In the rows, 128 means zero.
Families of rows that turns and mirrors carry onto each other, the same ones carrying the whole set onto itself: the rest of each named row's family, in list order
7 families of 4 rows
Kepo: [133 105 136 117 142 155 108 171 112 108 145 139 126 136 131 129 110 143
 140 123  87 138 112 137  98 141 116 125 104 108 126 138 114 111 167 131
 153 154 123 158 125 122  99 170 138 121]
rez: [142 170 166 114  93  96 158 120 101 146 113 165 160 142 129 113 118 135
 132 132 125 133 130 165 150 131 132 145 157 122 134 120 110 134 118 128
 132 124 173 123 130 122 143 116 141 149]
vik: [134 141 127 150 101 134 101 104 153 145 116 115 132 119  97 114 126 132
 122 113 120 110 106 126 170 120 129 161 132 137 127 104 125 140 108  93
 112  83 150 113 108 115 143 116 101 127]
nagun: [116 127 135 121 133 136 160 117 130  87 141 138 111 118 146 108 121 121
 140 141 140 136 146 117  88 143 116 116 128  75 132 113 128 136 171 165
 139 148 119 154 148 132  95 136 122 116]
rog: [124 114  93 124 150 137  84 138 121 123 129 124 137 109 121 136 133  93
 129 153 139 139 137  92  73 126 133 135 106 127 142 156 145 165 118 134
 160  92 100 109 125 130 130 126 131 131]
lur: [132 131 105 117 142 130 121 130 136  96 117 124  90 105 110 111 121 101
 116 155 169 117 161 100  84 139 139 115 104 105 117 130 143 132 145 143
 124 121 108 113 121 135 113 120 151 103]
rir: [123  94 146 164 100 162 104 129 158 118 145 130 126 105 155 132 124 125
 127 105 113 116 115 123 121 118 141 126  98  79 123 116 125 125 148 137
 149 140 123 121 117 116 110 139  91 137]
rito: [149 148 120 109 137 124  92 153 107 138 107 122 131 146  62 115 115 140
 128 137  94 120 108 132 143 141 112 156 125 171 118 129 116 118 122  88
 118  95 138 134 105 129 136 140 148 102]
kedib: [ 91 137 139 117 141 138 153  89 113 131 136 133 144 145 158 140 134 162
 120 106 120 139  96 142 138 121 102 115 169 157 138 114  95 129 145 134
 133 120 127 157 155 141 114 124 119 132]
dib: [114 134 117 114 139 130 142 101 110 136 140 135 169 143 121 117 130 124
 152 144  98 159 112 124 117 136  92 163 155 128 163 123 129 172 119 124
 157  86 135 151 154 132 136 133  97 138]
Vare: [127 139 146 112 132 142 125 147  99 127 140 138 144 157 102 115 110 158
 148 119  69 140  94 151 140 150  93 158 141 135 131 112 111 123 148 106
 136 129 146 168 132 122 119 155 118 115]
veva: [132 173 104 108 136 112 141 103 126 115 101 118 104 127  71  92 123 115
 119 158 159 119 147 111 127 146 120 144 142 139 125 107 136 142 123 112
 102  83 134 121 126 139 130 106 141 102]
zizap: [153 134 147 128 107 111 110 156 114 127 110 157 133 113 145 134 120 106
 121 141 148 113 156 142 101 119 174 112 104 114 117 147 126 121 131 152
 147 146 135  92 109 122 132 122 173 143]
vuni: [110 126 109 119 155 140  95 117 128 120 115 115 107 114 137 150 133 125
 100 119 165 110 130 113 107 106 147  93 125 175 117 146 118 124 131 131
 125 103 100 104 120 142 121 114 162 116]
korif: [133 137 173 126 104 111 153 138 107 126 129 169 151 128 168 123 118 133
 134 125 124 132 140 158 116 129 145 119 131  90 135 130 109 128 142 158
 156 156 150 129 131 118 125 131 145 152]
bop: [144 116 116 119 144 143  67 181 117 113 121 123 112 127  94 133 111 122
 118 136 112 114 126 121 102 136 139 130  88 147 113 151 125 111 138 117
 135 122 110 123 104 123 120 150 164 102]
bifib: [115 126 153 155  87 143 135 100 148 135 144 130 146 128 139 117 123 152
 135 103 101 129  95 139 162 125 113 153 133  95 138  95 118 135 132 114
 132 118 153 143 129 112 125 135  78 136]
fege: [155 164 141 116 106  95 115 134 109 149  95 151 139 124 110 115 120 113
 113 140 148 111 149 143 138 119 163 138 133 150 122 135 122 131 106 120
 126 108 154  91 104 126 151 107 172 137]
Pubin: [125 141  91 114 144 124 103 117 117 139 112 119 150 125  93 118 130 108
 133 152 132 138 124 105 113 128 118 159 138 153 149 139 136 172  94 108
 138  60 122 118 132 136 153 115 124 124]
kipul: [139 109 120 161 105 150  72 131 162 126 120 112 111  99 116 132 128 113
 114 113 142  98 126 108 127 115 159 135  95 117 112 125 140 129 121 116
 131 101 123  90  94 116 127 124 118 123]
fuva: [107 153 121 113 144 125 123  95 115 140 105 114 131 136 116 131 133 142
 111 117 143 115 107 129 146 117 117 122 164 196 128 126 111 131 116 108
 110  78 125 122 134 144 133 108 142 118]
Kem: [171 172 118 143 127 127 122 129 135 148 100 122 133 115  92 134 141 138
 135 150 147  84 113 167 169 103 130 134 134 149 114 130 137 115 121  98
  95 108 144 122 131 134 150 121 130 123]
kof: [154 163 146 151 118 133 158 123 132 141 123 133 154 125 128 131 136 155
 150 140 118 102 100 180 174 103 109 134 152 113 128 115 121 114 144 114
 110 139 151 158 157 129 134 137  99 134]
Dimaz: [ 94 110 138 124 146 151 127 114 120 111 145 129 118 123 181 155 136 137
 113 107 142 126 115 124  94 110 128  87 131 132 127 140 104 118 155 155
 144 138 101 137 145 138 101 131 137 131]
tor: [108 105 119 125 142 143 118 128 118 115 152 141 156 127 156 134 131 113
 148 142 112 160 122 112  79 128 114 131 126  96 154 138 129 162 142 153
 175 117 108 145 149 126 122 145 107 142]
Ver: [154 133 144 154 128 151 135 149 140 120 135 135 135 106 157 151 139 140
 147 141 132 103 114 164 126  94 130 107 118  86 117 135 131 101 164 143
 124 168 125 146 153 126 116 148 113 137]
mez: [115 163 135 108 122 121 181  95 122 115 127 131 123 137 105  92 125 141
 136 140 128 136 131 123 136 150  91 145 165 109 137  92 121 144 152 128
 120 112 149 157 150 136 117 128 111 114]
gipo: [168 136 115 153 134 142  97 153 146 126 114 120 117  96 123 151 136 119
 130 153 158  85 131 152 125  95 151 108  99 120 106 147 141 100 142 124
 107 139 115 115 127 130 132 130 138 126]

Same family as lur: nagun, veva, mez
Same family as rir: vik, bifib, kipul
Same family as vuni: kedib, fuva, Dimaz
Same family as rito: Kepo, Vare, bop
Same family as kof: Kem, Ver, gipo

Families of rows that turns and mirrors carry onto each other, the same ones carrying the whole set onto itself: the rest of each named row's family, in list order
4 families of 4 rows
meben: [188 192  94 116 122 112  80 128 199  99 156 128 129 119 148  81]
gabo: [163 161 106 123 127 126 101 150 204  78 158 128 137 130 106  83]
nisev: [141 143 107 112  85 117 106 123 129 114 148 150 164 124 122  74]
nid: [151 174 116 139  99 107  97 129 129 118 195 115 109 154 118 124]
dif: [166 150 130 128 100 119  55 104 130 136 159 131 168 149 117  76]
zug: [154 170 106 106 124 134  88 137 195  74 151 111 118 127 153  71]
bifub: [157 202 124 126 116  99  86 104 164 121 171 138  88 158 141 120]
Lomu: [123 209 162 123 109 112  59 151 167 110 167 169 144 137 129  58]
Fivo: [111 196 141 117 127 114  81 160 148  85 193 144 146 167 111  71]
ful: [144 165 125 105  94  97  60 102 136 141 156 160 146 125 119  54]
didel: [136 192 179 131 134  95  84 154 155 111 185 143 151 149 114  61]
Bobi: [119 184 115 138 124 103  79  88 155  90 190 134 112 150 138 117]
boged: [160 139 138 124 102 105  77 116 144 143 149 142 176 136 121  69]
zadip: [142 195 179 137 135 102  97 145 161  91 170 156 145 127 111  64]
rak: [129 175 115 125 110 105  87 102 146 101 190 120 100 140 157 122]
vov: [166 182 103 119 111 137  94 137 169  80 136 107 123 121 152  60]

Same family as zadip: dif, Bobi, vov
Same family as meben: bifub, Lomu, ful

